Turns, then the turns between two rows, first turn first; the first pair answered:
q_830 (before -> after):
-1.213  -0.027  0.242  -1.404  -0.845  -0.936  -2.675  -0.352  -1.151  0.264 -> -0.492  0.036  0.005  -1.740  -0.636  -0.975  -2.830  -0.366  -1.122  0.262
-2.321  -0.749  0.360  0.626  1.609  0.418  1.833  1.455  -0.577  -0.824 -> -0.942  -0.761  0.070  0.033  2.365  0.290  1.229  2.313  -0.806  -0.639
2.197  -0.605  -0.598  -3.106  1.950  -0.304  -1.128  1.939  -0.411  0.341 -> 1.975  -0.063  -1.251  -3.905  0.548  -0.027  0.933  -1.238  0.735  0.121
-0.374  0.821  -0.309  0.279  1.021  -1.391  -1.900  0.209  -0.774  -1.300 -> 0.508  1.014  -0.797  -0.430  1.135  -1.372  -1.508  -0.364  -0.531  -1.308
q_449 (before -> after):
2.065  0.920  -1.298  0.678  -0.164  0.614  0.146  -0.526  0.426  0.217 -> 1.606  0.926  -0.945  0.898  -0.930  0.255  0.854  -1.193  0.216  0.139
-0.287  -0.615  1.163  0.393  -0.616  -0.902  -0.961  1.510  -1.394  0.392 -> -0.025  -0.601  0.992  0.378  -0.351  -0.750  -1.375  1.705  -1.245  0.410
-1.101  -1.674  1.829  -2.015  1.885  0.243  1.246  1.247  0.099  -1.179 -> 0.153  -1.394  1.228  -2.245  2.501  0.854  -0.070  1.500  0.671  -0.867
q_446 (before -> after):
-0.702  0.762  1.211  -2.130  -1.103  0.355  1.118  -0.347  -0.709  0.725 -> -0.507  0.753  1.433  -2.383  -0.810  0.360  0.336  0.119  -0.816  0.874
-1.861  0.562  2.001  -2.178  -1.237  -0.582  2.038  -0.193  -1.632  -0.007 -> -1.634  0.507  2.274  -2.544  -1.238  -0.746  1.096  0.075  -1.771  0.296
-0.008  -0.195  -0.377  -0.395  1.888  0.915  0.387  2.518  0.714  0.604 -> -0.396  -0.135  -0.866  0.126  1.315  1.083  2.136  1.541  0.942  0.317
0.288  -1.142  -1.727  0.078  3.041  1.831  2.059  1.980  0.276  -0.207 -> 0.277  -0.891  -2.137  0.168  1.504  1.573  3.801  0.029  0.595  -0.459
Then:
(two turns a pair)
0.167  0.191  0.927  -1.831  -1.238  -1.440  2.672  0.368  -1.087  0.032 -> -0.326  -0.033  1.081  -1.827  -0.318  -1.048  2.775  1.177  -1.106  -0.185
q_449 then q_830
0.646  0.471  0.078  0.700  -1.644  0.213  -0.924  -1.525  0.210  0.390 -> -0.774  0.141  0.845  1.350  -1.671  0.007  -0.580  -0.847  -0.258  0.245
q_830 then q_449
0.209  1.113  0.364  0.504  -2.400  -0.251  -0.053  -0.701  -0.451  0.727 -> -0.706  0.601  1.156  0.912  -1.561  -0.485  -0.038  1.020  -1.317  0.537
q_449 then q_830
1.157  -0.184  0.352  0.734  -1.940  -0.820  -0.704  -1.741  -0.802  -0.052 -> 1.069  -0.576  0.702  0.708  0.111  -0.281  -2.614  0.848  -1.107  0.050
q_446 then q_446
-0.009  0.108  2.649  -2.023  -1.597  -1.501  -1.296  -1.593  -1.491  1.316 -> -0.633  -0.291  3.053  -1.874  -0.865  -1.638  -1.045  -0.305  -2.041  1.143
q_449 then q_830
1.080  -0.053  -1.132  -0.747  -0.041  0.644  0.533  -0.623  0.926  0.020 -> -0.158  -0.029  -0.610  -0.370  -0.824  0.611  0.575  -1.416  1.087  -0.002
q_446 then q_830
3.423  -0.792  -1.313  0.629  0.362  -0.879  1.445  1.516  0.473  0.114 -> 2.481  -0.519  -1.437  0.699  -0.975  -0.889  2.860  -0.750  1.189  -0.004
q_446 then q_830
2.752  0.660  -2.767  2.391  1.347  1.133  -0.810  -0.036  -0.588  0.088 -> 1.791  0.911  -2.442  3.082  -0.777  0.766  0.149  -2.255  -0.356  0.144
q_449 then q_830
2.347  -0.239  -0.921  0.009  3.044  0.392  -0.324  2.267  -0.507  -0.400 -> 3.246  0.342  -1.947  -1.026  1.095  0.125  1.569  -1.450  0.513  -0.455
q_830 then q_449
0.284  0.656  -0.122  0.783  -0.740  0.123  -1.989  0.054  0.204  0.522 -> 0.401  0.581  -0.007  0.792  -1.067  -0.256  -1.740  -0.028  0.000  0.553
q_449 then q_830
2.122  0.994  -1.808  1.531  -2.616  -0.872  -0.970  -0.070  -0.123  1.641 -> 0.092  0.617  -1.026  2.040  -3.529  -1.315  0.830  -0.637  -0.572  1.247
q_830 then q_449
-2.766  -1.322  0.316  0.155  1.745  2.377  -1.401  0.775  0.202  0.914 -> -1.546  -1.150  -1.075  0.091  2.672  2.759  0.416  1.050  0.454  0.465
q_830 then q_446
-4.242  0.130  0.448  -0.991  -1.199  -0.229  -0.708  -2.297  0.448  0.111 -> -3.979  -0.008  0.894  -1.458  -0.426  -0.301  -2.536  -1.214  0.227  0.419
q_446 then q_446
3.082  0.151  -0.115  -0.203  -0.293  -1.582  0.827  1.960  -1.475  -0.996 -> 2.254  0.241  -0.248  -0.652  -1.052  -1.512  2.798  0.206  -1.080  -1.348
q_830 then q_449
-1.168  -0.260  0.384  0.257  0.879  0.973  -1.992  1.344  1.594  -1.439 -> -0.853  -0.004  -0.558  0.784  0.872  1.494  -1.154  0.788  2.177  -1.626
q_446 then q_449
-2.456  -1.247  1.949  -2.180  1.292  -0.522  -1.092  1.593  0.309  0.998 -> 0.126  -0.784  0.534  -4.118  1.525  -0.694  -0.241  0.374  0.878  0.969
q_830 then q_830
-3.511  -0.844  2.375  -1.165  0.952  -1.059  0.380  -0.224  -1.776  -0.913 -> -3.100  -0.840  1.775  -1.404  2.550  -0.163  -0.313  0.933  -1.267  -0.923
q_446 then q_449
-0.657  0.281  1.764  -0.338  -2.527  -1.689  -2.633  -0.227  -0.681  1.647 -> -0.110  -0.045  1.816  -0.791  -1.627  -2.011  -2.595  1.243  -1.397  1.573
q_449 then q_830
-0.976  -1.049  0.294  -2.962  3.141  0.934  0.982  2.089  0.620  -0.810 -> -2.037  -0.945  -0.132  -2.136  2.351  1.140  3.057  0.904  1.034  -1.259
q_446 then q_830
-2.913  -0.618  2.184  -2.082  -1.040  -0.622  -0.782  -1.231  -0.150  0.047 -> -2.734  -0.712  2.089  -2.291  0.470  -0.043  -1.892  0.353  -0.145  0.043
q_446 then q_449
-2.109  -1.285  1.484  0.161  1.539  1.066  -3.402  1.861  -1.017  -0.088 -> -3.599  -1.027  -0.057  2.080  1.166  2.019  1.586  0.372  -0.158  -1.380
q_446 then q_446
2.211  0.827  -0.348  -0.946  -0.800  -0.885  -2.757  -1.121  -0.132  1.087 -> 0.848  0.454  -0.877  0.462  2.272  0.707  -2.374  2.200  0.009  0.368
q_446 then q_446
4.228  0.464  -2.836  0.445  -0.278  -0.842  1.332  0.513  -0.260  -0.283 -> 4.306  0.425  -2.087  0.059  -1.424  -1.708  0.651  -0.165  -0.760  0.050
q_449 then q_446
0.203  0.065  0.547  0.693  -1.023  0.360  1.744  -0.547  0.312  0.190 -> -0.509  -0.237  1.027  1.233  -0.166  0.623  1.003  0.964  0.074  0.214
q_830 then q_449
-0.160  0.257  -1.223  1.055  1.273  0.035  1.844  -0.329  -0.564  -2.402 -> -0.200  0.375  -1.010  1.048  -0.116  -0.541  1.960  -1.572  -0.719  -2.094
q_830 then q_446
-0.544  0.161  -1.402  -0.922  3.016  2.992  -1.335  1.019  1.705  0.123 -> 0.017  0.809  -1.890  -0.679  0.946  2.950  -1.333  -1.899  2.613  0.496
q_449 then q_830
-0.268  0.343  1.822  -3.042  -0.651  -0.497  1.419  -0.551  -0.541  -2.005 -> -1.031  0.250  2.020  -2.803  -0.165  -0.160  1.414  0.081  -0.517  -2.146
q_449 then q_830
0.232  0.753  1.030  -1.693  -1.163  -0.148  -3.674  0.106  -0.396  -0.331 -> 0.413  1.064  0.607  -2.321  -1.811  0.053  -2.620  -1.492  0.234  -0.589
q_830 then q_830
0.233  -1.511  -1.166  1.240  1.696  0.321  0.720  0.804  -1.348  -0.305 -> 0.916  -1.181  -1.787  0.424  1.307  0.381  1.697  -0.637  -0.761  -0.433
q_830 then q_830
0.631  -0.728  1.753  -0.267  -3.139  -1.577  -1.552  -1.829  -1.444  0.632 -> 2.058  -0.811  1.437  -1.543  -1.315  -1.192  -3.042  -0.268  -1.416  0.863
q_446 then q_830
-0.251  0.258  1.057  -2.155  0.739  0.038  1.436  -0.451  -0.702  -0.484 -> -0.154  0.273  1.280  -2.360  0.731  -0.115  0.925  -0.316  -0.822  -0.307
q_446 then q_446
-0.560  -0.823  0.456  2.107  0.799  -2.071  -0.882  1.752  -1.466  -0.026 -> 2.888  -0.186  -1.500  -0.502  0.859  -2.227  0.446  -0.405  -0.509  -0.090
q_830 then q_830
0.963  1.182  0.484  -2.895  1.432  -0.497  -2.301  -0.373  0.040  -0.803 -> 0.847  1.118  0.400  -2.409  1.772  -0.263  -2.742  0.370  0.018  -0.776
q_449 then q_446
0.246  -0.451  0.709  -4.140  -0.543  -1.480  1.548  -1.837  -0.379  -0.186 -> 0.204  -0.824  1.264  -4.360  1.470  -0.972  -0.771  0.933  -0.689  0.003
q_446 then q_446
-1.991  -1.009  0.095  -1.293  2.094  1.252  -0.196  -0.031  3.785  -1.306 -> -1.148  -0.586  -0.547  -1.168  1.625  1.399  -0.188  -0.966  4.195  -1.239
q_449 then q_446
-0.397  0.052  0.834  1.508  -1.439  0.289  2.065  -0.199  -1.142  -0.437 -> -0.933  -0.128  1.519  0.831  -1.315  -0.048  1.772  0.227  -1.617  -0.369
q_446 then q_449
2.198  -0.350  1.429  -5.277  -0.099  -2.714  -1.281  -0.639  -1.209  0.910 -> -2.331  -0.316  2.636  -3.212  -2.564  -2.239  0.529  -3.316  -0.599  0.579
q_830 then q_830
-0.523  0.296  -1.108  0.060  0.400  1.392  -4.777  1.196  0.316  0.354 -> 1.167  0.978  -2.394  -1.927  -0.396  1.574  -2.782  -1.835  1.563  0.176
q_830 then q_830
2.067  0.679  -0.526  -0.941  0.467  0.687  -0.389  -0.507  -0.280  0.433 -> 2.035  0.783  -0.476  -0.695  0.030  0.468  -0.305  -0.965  -0.280  0.555
q_446 then q_449
1.372  -0.331  0.489  1.114  -0.960  -0.296  0.296  0.846  -0.520  -0.734 -> 1.531  -0.236  0.145  0.671  -1.186  -0.283  0.842  0.149  -0.258  -0.719
q_830 then q_830
-3.491  0.184  1.005  0.881  -0.909  0.975  -0.745  0.344  0.441  0.244 -> -1.328  0.126  0.523  -0.100  1.244  1.115  -2.306  2.706  0.153  0.522
q_449 then q_830
0.852  -1.023  0.166  -0.252  1.106  -0.477  0.756  2.066  -0.784  -0.796 -> 0.892  -0.570  -0.491  -0.995  0.046  -0.258  2.421  -0.448  0.064  -0.957
q_830 then q_830
-0.177  0.598  2.218  -2.440  -1.275  -1.847  -1.873  0.299  0.398  0.388 -> -0.985  0.326  2.445  -1.990  0.163  -1.283  -1.982  2.030  0.235  0.091
q_449 then q_446
2.391  0.267  -1.337  0.605  -0.814  -1.559  -0.579  -0.650  -0.291  -0.059 -> 1.748  0.234  -0.678  0.331  -1.271  -1.653  -1.560  -1.167  -0.196  0.179
q_830 then q_446
-0.913  -0.211  -0.466  -1.455  1.758  1.120  1.059  -0.420  1.844  -0.328 -> 0.140  0.088  -0.931  -1.481  1.287  1.139  0.346  -1.314  2.213  -0.100
q_449 then q_449
-3.997  -0.477  2.101  1.041  0.639  -0.874  0.901  1.554  -1.136  -0.794 -> -1.222  0.083  0.554  0.194  3.164  0.778  -2.536  3.031  0.162  -0.180
q_449 then q_449
-0.312  0.066  -0.341  -2.022  2.065  1.702  -0.192  0.353  1.007  0.668 -> -1.628  0.124  -0.060  -1.430  1.203  1.959  0.615  -0.764  1.300  0.582
q_830 then q_830
-0.118  0.247  -0.145  -1.312  1.438  1.295  -2.077  0.136  1.085  0.548 -> -0.359  0.308  -0.747  -1.106  1.790  1.837  -0.646  0.049  1.484  0.234
q_446 then q_830
0.371  -0.109  0.090  2.254  -0.436  0.569  0.537  -1.502  1.136  0.656 -> 0.700  -0.439  0.545  2.724  0.574  0.428  -0.764  0.570  0.504  0.709
q_830 then q_830
0.555  -0.032  -1.288  0.291  -0.672  1.471  -0.202  0.532  1.469  -0.280 -> -0.351  -0.079  -0.979  0.728  -0.913  1.470  -0.172  0.544  1.426  -0.309
q_830 then q_830
4.146  1.620  -0.734  -1.980  -1.006  -1.679  0.878  -0.066  -0.844  -0.532 -> 2.154  1.088  0.261  -1.534  -1.797  -2.450  2.940  -0.198  -1.683  -1.048
q_449 then q_449
1.160  -0.127  0.837  2.348  -3.346  -2.260  1.688  -0.868  -1.935  0.374 -> 2.165  -0.227  1.299  1.330  -3.015  -2.720  -0.548  -0.115  -2.377  0.932
q_446 then q_830
-0.894  -0.555  0.548  -0.081  0.989  0.969  0.865  -0.397  0.816  -0.974 -> -0.981  -0.514  0.545  0.242  0.632  0.700  1.212  -0.583  0.597  -1.011
q_830 then q_446
-1.286  -0.500  0.956  -0.397  0.452  -0.513  0.068  0.410  -0.777  -0.094 -> -1.408  -0.364  0.756  -0.146  0.232  -0.395  0.826  0.005  -0.648  -0.208
q_446 then q_446
2.661  -0.310  -0.682  1.028  -0.205  -1.523  -0.058  1.296  -1.562  0.742 -> 2.160  -0.188  -0.856  0.538  -1.213  -1.847  1.841  -0.512  -1.274  0.441
q_830 then q_449
-0.044  0.036  1.220  -2.270  -0.231  -1.148  -1.301  -0.542  -1.016  0.931 -> 0.515  0.150  0.415  -2.885  1.004  -0.541  -0.970  0.004  -0.656  0.677
q_446 then q_830
0.499  0.005  -0.493  -1.236  -0.384  -0.723  0.463  -1.280  0.927  -1.704 -> -0.513  -0.118  0.163  -0.957  -0.913  -0.822  -0.223  -1.537  0.800  -1.450
q_446 then q_830
-1.278  0.123  1.013  1.329  0.858  0.479  -1.213  2.061  0.856  0.779 -> 2.177  0.709  -0.705  -1.254  1.260  0.384  -0.312  0.637  1.591  0.706
q_830 then q_830
-1.024  0.227  0.543  0.253  -0.025  1.887  -2.686  -2.563  0.427  1.430 -> -1.627  -0.228  1.315  0.997  -0.085  1.396  -3.067  -1.298  -0.465  1.458
q_449 then q_830
-0.320  -0.311  -0.231  -0.238  0.903  1.423  -1.771  -0.111  2.332  1.028 -> -0.272  -0.009  -0.103  0.077  -1.058  0.610  -1.088  -1.898  2.213  1.219
q_449 then q_449
-1.729  -0.166  1.033  0.437  0.120  -0.045  -0.663  0.506  -0.186  -0.154 -> 0.074  -0.024  0.295  -0.508  1.234  0.191  -1.353  1.142  0.012  -0.088
q_449 then q_830
-2.619  0.467  -0.826  -1.471  0.553  1.867  0.170  -2.170  2.552  0.408 -> -3.178  -0.187  0.277  -0.054  1.872  1.682  -2.133  1.462  1.248  0.635
q_830 then q_830
0.116  0.819  -1.279  3.318  -0.882  0.829  1.082  -1.778  1.227  -0.153 -> -0.502  0.598  0.033  3.644  -1.894  0.121  -0.817  -1.491  0.485  0.420
q_446 then q_830
-1.898  0.243  -0.724  -0.358  -0.926  1.574  2.053  -3.589  1.623  -0.741 -> -3.166  -0.424  -0.434  -0.476  1.030  2.128  2.496  -1.308  1.151  -1.233
q_449 then q_449
2.032  0.098  -0.993  -0.936  0.223  -0.763  2.406  -0.180  -0.566  -0.448 -> -1.506  -0.121  0.358  1.194  -0.983  -0.450  2.626  -0.547  -0.714  -0.548
q_830 then q_830
1.447  -0.389  0.504  -0.076  0.067  -1.397  -0.234  1.270  -1.248  0.220 -> 1.612  -0.334  0.043  0.190  0.602  -0.952  -0.310  1.585  -0.990  0.143
q_446 then q_449
0.201  -0.432  0.144  0.858  2.874  0.907  0.585  3.679  -0.976  -0.870 -> 0.871  0.045  -1.246  1.362  2.751  1.698  1.949  2.452  0.007  -1.190
q_446 then q_449
0.841  -0.624  0.266  -1.464  2.424  -0.083  -0.341  1.814  -0.828  -0.244 -> 2.028  -0.027  -0.680  -2.496  1.275  -0.153  0.694  -0.713  0.013  -0.082
q_830 then q_449
-0.382  -0.401  -0.210  -0.443  1.550  -0.187  2.201  1.370  -0.677  -1.124 -> 0.082  -0.165  -0.360  -0.859  0.535  -0.574  2.837  -0.222  -0.503  -1.058
q_830 then q_446
4.364  0.107  -1.891  -0.180  -0.858  -0.784  -1.975  0.206  -0.307  0.322 -> 2.150  -0.337  -0.663  0.561  -3.535  -2.370  0.934  -1.485  -1.457  -0.022
q_449 then q_449
1.397  0.526  -0.805  2.471  -0.832  -1.625  -1.166  1.692  -1.329  1.132 -> 2.781  0.746  -1.806  1.579  -0.274  -1.375  -0.253  1.292  -0.927  0.874
q_446 then q_830
-0.728  0.097  -0.098  -1.907  -0.341  1.522  -0.822  -0.976  1.920  -0.038 -> -0.707  0.167  -0.024  -1.798  -0.649  1.430  -1.033  -1.222  1.770  0.080
q_446 then q_449
-0.676  1.653  -0.645  0.855  1.567  1.067  -3.047  0.073  1.301  0.550 -> -0.512  1.959  -1.376  1.566  1.039  1.336  -2.126  -0.809  1.747  0.374
q_446 then q_449
0.134  0.446  0.611  2.092  -1.471  -0.720  -1.262  0.385  -0.360  -0.193 -> -0.091  0.325  0.484  2.403  -0.961  -0.394  -1.113  1.009  -0.346  -0.443
q_446 then q_446
0.165  -0.238  1.229  0.225  0.825  0.657  -0.274  0.675  -0.439  -0.084 -> 1.108  0.040  0.895  0.198  0.300  0.745  -0.925  0.128  -0.082  0.276
q_449 then q_449
-3.514  0.403  -0.752  1.778  1.492  3.498  0.761  -0.283  2.222  -0.335 -> -2.079  0.444  -0.997  1.717  2.617  3.624  -1.133  1.281  2.073  0.041
q_449 then q_830
-1.259  0.304  0.447  2.772  -1.956  -1.147  -2.773  0.203  -1.384  2.115 -> -2.230  0.099  0.581  3.210  -1.217  -0.849  -2.146  1.191  -1.551  1.625
q_449 then q_446
0.136  -0.231  0.577  -2.534  -1.679  -0.659  -1.934  -2.197  -0.461  0.816 -> -2.138  -0.610  1.429  -1.638  -1.886  -0.774  -1.017  -1.797  -0.962  0.543
q_830 then q_449
-0.800  -0.105  1.129  -1.101  1.596  -1.490  -1.022  1.461  -0.174  1.350 -> -0.329  0.121  0.159  -0.565  2.474  -0.488  -0.927  1.701  0.544  1.259
q_446 then q_449
-2.227  -0.688  0.455  0.536  1.495  0.915  0.199  1.116  0.326  -0.671 -> 0.712  -0.254  -0.492  -0.334  2.060  0.953  -1.574  1.328  0.662  -0.116
q_830 then q_449
-0.883  -0.406  -0.150  1.400  1.668  0.650  -0.177  2.628  0.211  -0.685 -> 1.977  0.391  -1.593  -0.118  1.665  0.908  -0.593  1.084  1.283  -0.403
q_449 then q_830
0.758  0.511  0.663  1.066  -0.266  -0.410  -2.614  -0.567  -0.984  1.489 -> 1.179  0.398  0.176  0.893  1.064  0.212  -2.692  0.417  -0.862  1.256
q_830 then q_446
0.627  -0.925  0.712  -1.726  -0.650  -1.093  0.577  0.505  -0.586  -0.231 -> 0.789  -0.956  0.652  -1.770  0.026  -0.780  -0.106  1.181  -0.493  -0.189
q_446 then q_449
1.164  0.946  -0.315  -0.108  1.871  -0.715  -1.566  1.067  -0.694  1.435 -> 1.600  1.304  -0.367  0.130  -0.267  -1.380  -1.260  -0.921  -0.577  1.692
q_449 then q_449
-0.550  -0.940  -0.404  1.722  -0.971  -1.306  0.634  1.878  -1.293  -0.321 -> -0.343  -0.696  -0.443  1.498  -1.964  -1.664  0.926  0.824  -1.358  -0.234
q_446 then q_446
-1.980  -0.668  1.331  -0.482  0.194  0.785  0.640  0.146  -0.070  1.161 -> -0.672  -0.587  0.784  -1.144  1.463  1.101  -0.301  1.227  0.036  1.283
q_449 then q_830
0.463  -0.624  0.291  3.079  -1.180  -1.037  2.064  1.174  -1.707  -0.064 -> 0.076  -0.921  0.683  2.525  -0.889  -1.184  2.155  1.529  -2.009  -0.095
q_446 then q_449
2.945  0.217  -0.426  0.219  -1.349  -1.635  -1.506  -0.276  -0.507  1.004 -> 2.511  0.221  0.053  -0.221  -1.155  -1.388  -2.305  -0.294  -0.361  1.191
q_830 then q_446
1.776  -0.741  -0.415  -1.473  1.895  0.627  -1.336  1.053  -0.197  0.905 -> 1.723  -0.109  -0.824  -1.462  -0.534  0.406  -0.298  -2.291  0.777  0.969
q_449 then q_830
-2.481  -1.367  1.391  -0.105  2.160  -0.871  2.896  1.857  -0.942  -2.467 -> -1.481  -0.972  1.500  -1.018  -1.031  -2.182  3.668  -1.732  -0.891  -1.910
q_446 then q_446
-1.422  -1.458  -0.798  0.693  0.392  0.632  1.207  -0.111  -0.062  -0.453 -> -1.743  -1.621  -0.196  1.185  -0.263  0.148  0.629  0.036  -0.471  -0.158
q_446 then q_830
-2.017  0.248  -0.368  0.318  0.786  1.137  3.718  -0.813  0.722  -1.158 -> -1.098  0.492  -0.621  -0.454  0.153  0.899  3.702  -1.919  1.028  -1.017
q_449 then q_446
-2.669  0.819  -0.435  3.836  -1.179  1.527  -0.385  -1.696  1.604  -0.121 -> -2.185  0.427  0.635  4.174  -0.956  0.597  -2.817  0.315  0.365  0.477
q_446 then q_830
2.108  1.683  -2.828  0.369  0.274  2.618  -0.035  -1.099  2.614  -1.572 -> 2.617  1.709  -1.972  -0.236  -1.924  1.260  -0.810  -2.793  2.064  -0.970
q_449 then q_446
1.624  -0.354  -0.690  -0.994  0.191  -0.900  -0.580  1.275  -0.365  0.286 -> 1.555  -0.136  -1.330  -1.248  0.197  -0.357  0.797  0.273  0.293  -0.102
q_446 then q_830
-0.888  0.121  0.009  -2.157  0.051  0.329  1.548  -1.528  0.608  -0.408 -> -2.468  -0.242  0.766  -1.213  0.358  0.534  1.250  -0.493  0.227  -0.580
q_449 then q_830
